Rows are one point carried round by a steady rotation, each followed by how many steps it has turned.
The counts run from 0 to 531.
[156 131 184  76 159 130 116 128 170 130 147 174 110 174 177  82 120 147
 118 154 154 143  87 118 143 153 152 109 149 138 103 141  87 114 103 182
 114 141 108 103 105 112 124 154 118  99 116 131 127 129  91 104 166 157
 134 136 157 188 145 132 166 144 136 112 114 145 158 104 114 124  90 134
  73 120 154 114 130 117 125 125 167] | 392
[152 150 125 179 155 122 125 113 137 123 163 131 102 106  97 101 119 146
 115 160 162 189 166 135 117 131 130 137 150 115 115 101  70  78  99 183
 120 141 135  76 118 138 159 131 106 117 103 160 163 158 110 160  95  73
  98  90 111 143 130 129 129  81 119 156 143 133 170 159 162 162 156 124
 129  82 135 120 120 103 110 140 132] | 460
[101 149 133 156 131 101 111 144 164 113 113  91 104 141 126 164 124 113
 192 111 146 132 159 134  99 121 107 145 101 164 139 120 178 171 163 117
 126 133 115 175 140 125 133 103 189 136 109  67 198 100 177 102 116  75
 115 177 134 167 145 132  89 150 123 127 145 136  89 154  89  86 136 122
 109 173 109 134 114 153 101 157  97] | 198
[142 123 108 145 163 105 117 171 122 139 121 114 128  95 125 112 133  96
 102  93 159 146 186 138 130 129 111  83 151 131 139 125 119 139 129 124
 125 121  81 146 107  83  74  97  69  84 184 132 126 158 179 150 135 125
 136 125 140 115  99 156 155  63 121  86 131 123  82 141 176 142 159 129
 108 126 160 165 164  84 111 106 150] | 404
[104 140  96 149 103 123 130  97 100 142 119 128 163 110 122 172 122 129
 165 104  63 138 144 143 136  69  97 184 122 141 146 135 163 104 154 163
 121 126 145 141 163 139 165 168 156 191  96 128 103 140 151  86 115 143
 129 107  89 108 148  97 106  93 101 142 142 133  80 154 119 186 134 122
 173 108 102 105  72 124 132  96 105] | 89
[158  79  74 112 111 100 108 121 146 138 127 135 142 137  90 176 127 135
 177  79 115  92 152 122  57 115  93 113 113 154 158 137 165 144 120 113
 139  87 109 152 139 107 134  79 127  78 147 122  99 129 171 114 160 105
 115 152 116 122 123 169 122 140 144 131 174 185 133 157 103  92 126 160
 146 134 121 118  92 119  96 138 126] | 220
[125 135 144 128 193 166 154 103 169 132 172 171 119 140 126  99 135 170
 109 142 156 151  97 141 139 115 131 120 147 139  82 132  64  74  89 188
 119 135 144  74 114 110 154 162 138 116  81 149 137 145  72 128 116 137
 137 100 133 166 137 149 152  95 126 145 152 133 181 135 144 172 117 137
 103 100 159 111  96 103 132 129 122] | 264
[ 96 182 164 136 150 166 108 130 129  93 114 107 109 127 187 126  87 121
 156 123  90 161 114 183 165 156 126 126 107 124 112 166 149 149 146 178
 134 158 101 149 112 157 141 145 118 128  70 128 169 127 119  92 170 143
  92 162 154 137 148 127 112 116 138 126 131 136 101 106 149 143 119  76
 110 143 101 140  89 166 133  83 116] | 293
[133 129 174 133 125 161 124  54 149 129 151 172 114 138 149 111 126 133
 148 184 168 163 119 141 181 115 205 126 129 132  92 130 106  83 109 152
 120 141 120  75 167 138 119 152 143 141  92 122 151 142  90 150 134 153
  94 128 108 170 125 139  98 190 114 171  94  93 144 142 172 115 144 150
  93 112 125  86 123 126 155 155 131] | 98
[115  92  87  97 123 110 147 158 124 132 115 135 144 138 138 171 148 114
 118  97 127  75 123 112  89 109 102  95 114 136 151 139 161 176 148  37
 145  75 139 173 151  99  98 110 144  79 194 126  65  92 168 115 117 137
 161 153 147 102 109 143 160 130 131 101 126 141 114 146 104  98 145 142
 113 157 161 128 153 140 115 156  95] | 401
[131 154 164 141 104 124  87 162 117 106 137 100 129  99 121 162 133  90
 148 158 147 156 122 111 122 197 164 149  70  86 125 132 105 156 123 102
 166 160 164 143 111 184 156 103 135 151  80 151 176 117  90 156 115  81
 108 180  93 141 127 146 105  98  88 167 124 120 110 143 117  88 169 121
 122 131  98 143 188 159 131 162 132] | 229
[133 131 106 105  84 114 133 148 110 127 116 105 152 112  91 194 135 133
 143 117  87 108 121 114  62 156 102 146  78 107 161 147 131 126 148 111
 155 121 195 136 114 163 180 119 127 157 125 162  88 104 128 119 137  93
 136 155 115  97 131 110 117  78 118 148 158 172 133 120  85 120 124 119
 191 112 112 121 117 153 111 116 126] | 236
[143  93  91 142 154 112 165 171 134 121 172  94 110 152  77  94 127 166
  95 148 145 108 142 111 117 162 100 131 157 123 122 133 140 149 131  97
 150 127 137 132 116 133 161  78  91  69 171 138 116 125  74 169  93  94
 126 102 160  97 114 130 138 142 161 135 141 139 217 118 117 134 117 105
 142 125 121 142 159  92 123 162  94] | 133
[135 135  85 159 176  84  94 164 111 165 133  99 139 112 102 130 130 130
 102  94 100 125 168  82  98  99  90 139 150 116 161 102 138 131 108 131
 118 120 119 129 121  93  92  80 100 123 165 129 125 147 168 123 131 113
 163 109 131  81 130 157 141  46 105 113 153 128 125 131 114 162 162 122
 153 133 139 160 111  74 110 147 141] | 9
[125 117 153 119 101  97 119 107 145 126 149 126 159 183 133 127 136 169
 174 162  98 100  92  93 119 117 122 144 109 165 141 140 182 164 151 121
 121 130 146 134 161 134 151 126 190 138 106  85 150 100 109 115 136 125
 130 156 143 146 145 108  88 221 114 164  95 107 160 132  66  87 115 145
 147 159  94  98 113 139 110 157 119] | 345
[135  91  91 124 153 125 146 110  85 159 136 164 152 158 133  95 133 135
  94 141 130 111 127 108 160  67 164  89 156 123 123 122 156 122 111  88
 120 108 108 112 161 104  70 107 131  79 185 136  84 156 122 162 136 191
 152  96 126 110 119 163 148 130 154 108  99  99 146 120 151 145 159 164
 100 108 159 130 165  89 155 145 121] | 502
[147 109  93 141 149 103 106 154  83 165 117 123 114 112 138 135 123 142
  96  96  91 127 164 135 105  48 120 105 167 128 139 111 142 119 153 112
 112 105 150 114 126 108 105 138 146 126 166 124  86 149 198 101  99 164
 160  73 131  79 135 119 164  60 114  92 126 121 112 173 164 164 192 121
 112 111 147 160 116  70 127 114 102] | 58
[162 111 135 133 147  92 124 101 163 164 177 138 114 194 134  81 126 162
 141 148 138 115 137  90 132  93 133 134 172 185 129 140 165 118 131 158
  92 105 103 100 139 115 137  97 158 109 139 100 153 146 119 155 154 121
 156  80 146 153 156 143 123 209 140 144 117 110 183 136 110 127 120 148
 100 129 104  89 101  66 101 154 129] | 344
[106 134 153  75  82 166 127 139  65 116 125 150 148 150 196 149 129 114
 152 129 120 103  73 133 166 132 167  87  87 115 113 176 147 163 115  93
 151 127 148 151 143 164  98 150 163 131 111 122 102 113  94 113 175 195
 135 161 138 108 141 131 135 143 133 115  80 124 137 106 119 104 140 148
 103 145 141 123 139 157 169 103 130] | 274
[114 125 131 133  57  97 147 164 132 126 127  89 129 141 107 150 151 147
 142 154 112 120 129 134 113 145 109 142 115 120 136 134 166 162 182  60
 147 133 180 149 148 153 173 121 161 146 118  99 134 103 112 132  83  84
 144 108 131  94 124  67 101 203 125 153 102 111 147 152  92  91 133 119
 150 144  86 133 140 143 129 157  81] | 330
[126 115 130 138  97 124 129 103 122 120 163 113 133 158 125 153 146 159
 164 150 130  96 116 113 104  99 133 123  88 148 127 141 177 155 168  63
 140 113 133 137 154 149 138 107 194 120 107 103 127 120 110 134  95 115
 126 137 139 116 144 119  95 202 126 164  95 118 178 155  97  97 148 148
 118 138  93 115 131 125 132 160  73] | 100
[ 82 131 153 134 125 141 125 106 137 137 134 142 118 172 196 138 119 154
 159 138 106 120  95 157 170  70 129 123 132 161 101 140 179 143 186 106
 106 118 149 136 153 114 126 154 214 145  83  85 122 115 116  81  98 159
 145 135 152 135 164  93 111 160 141 120 107 114 134 164 111 122 131 116
  99 146 123  89  92 119 149 143  64] | 296
[ 74 157 122 152 142 173 160 125 131  86 127 107 174 101  92 151 117 116
  94 130 105 140 118 115 133 152 123 193 115  96 111 127  93  92 114 157
 167 173 148 138 122 135 156 121  79 168 116 155 144 103  73 159  90  83
 119 131 141 123 114 110  99  78 120 165 155  91 121  79 120 173  97  66
 187 109 120 128 141 190 131 125 108] | 135
[126  99 128 100 134  98 114 177  83 158 127 128 123 143 171 144 162 133
  99 114 113  99 130  97 128 101 122  65 127 127 166 142 131 152 134  64
 120 109 135 129 118 139 104  89 152  89 170 127  89 125 137 122 154 155
 160 129 138  99 134 142 168 128  93  97  76 127 153 150  93 106 182 175
  94 139 159 145 168  74 130 166 127] | 28
[120 156 158 129 152 135 114 125 177  99 147 115 120 127 127 124 141 109
 129 147 189 153 133 108 125 187 168 132 103 115 100 123 103 130 103 132
 144 155  94 118 119 128 129  92  89 116 122 136 197 125 106 154 125  72
  95 176 113 182  93 161  97 133 118 162 140 107 105 118 127 103 118 131
 103 126 150 126 176 154 116 162 148] | 0
[117 100 123 104 104 127 146 167  48 140 131 120 153 137 177 145 127 137
  96 125 100 105  94 102 153 100 136 111 124 132 138 160 184 172 143  73
 158 102 164 147 163 146  98 106 154 132 146 113  89 111 105 131 149 167
 164 135 148  69 129 126 133 143 127 104  74 104 156 130 110 116 165 133
 128 122 135 141 146 117 150 132 103] | 503
[175 101  96  71 131 123 163 123 125 130 140 161 142 144  90  72 106 155
  85 123 111  93  99 111 134 160 115 124 158 122 129 136 134 124  89 163
 130 131 103 112 105 104 131 122  75  84 191 154  81 153 116 147 181 157
 137 102 156  99 113 151 157 146 173 109 167 153 167  94 128 146  77 143
 152 118 142 111 106 115 129  95 170] | 140
[156 149 127 201 169  91 127 147 116 144 162  82  83 136 136  88  94 169
 105 128 126 171 180 135 136 118 107 142 176 130 137 121 127 121 142 165
  91 128 108 125 127 104 131 117 114 113 128  66 149 140 147 159 102 114
 130  48 134 107 150 118 149 127 118 110 117 115 142 152 185 177 146 109
 118 123 100 156 108  52 133 125 107] | 310
[152 143 129 118  94 160 150  75 136 137 119 177 162 120 123 144 121 124
 141 127  97 157 117 155 141  92 120 150 130 121 133 130 114  78 125 191
 108 125 160  99 141 148 129 202 136 199 106 149 118 139 127 107 144 178
 145  92  94 139 141 105 117 118 102 131 144 138  87  98 154 146 123 132
 164  90 135  87  93 152 158  83 163] | 90
[152 119  86 170 172 123 108  66 134 162 139 146 138 135 100 126 119 138
 131  92 121 120 182 119 119  78 134 121 153 151 141 127 147 108  89 196
 116 107  94 116 145 117 114  96 109  92 130 119 131 169 147 135 147 145
 112  94 100 112 122 199 116  88 131 137 185 142 130 135 180 167 164 167
 158  97 130 105  80  92 111 110 153] | 468
[146 156 180  97 148 139 131 154 145 139 122 156 107 142 167  63 134 138
  84 167 160 159 102 122 185 178 137 124 156 114 104 109  56  90 103 176
 106 160 126  92 103 111 146 175 113 151 122 133 124 147  92 123 137 153
 149 108 156 159 144  86 165 145 112 108 114 119 139  93 130 149  77 111
 124 117 146 115 152 119 144 115 167] | 162
[159 116 158 105  52 125 155 124 149 109  74 154 128  94 112 164 158  77
 147 149 149 133 123 130 103 156 156 128 118 106 123 130  83 119 123 102
 151 131 155 116 132 146 121 161 135 138 148 170 106 128 137 150 110 109
 121 126 103 153 100 100 135 157 112 130 120 136  59 125 118  83 110 144
 133 134 152 112 184 199 139 131 149] | 203
[145 118 137 144 185 115 103 180 123 101 153  90  75 110 135  96 121 128
  93 127 153 137 152 125 108 178 126  79 126  96 128 115 103 149 109 108
 147 128 116 137  89 118 133  85  79  53 141 147 140 140 123 158 125  79
 118 131 139 134 122 152 158  89 148 111 142 138 168 146 153  97 141 127
  94 133 140 179 157  85 125 135 132] | 31
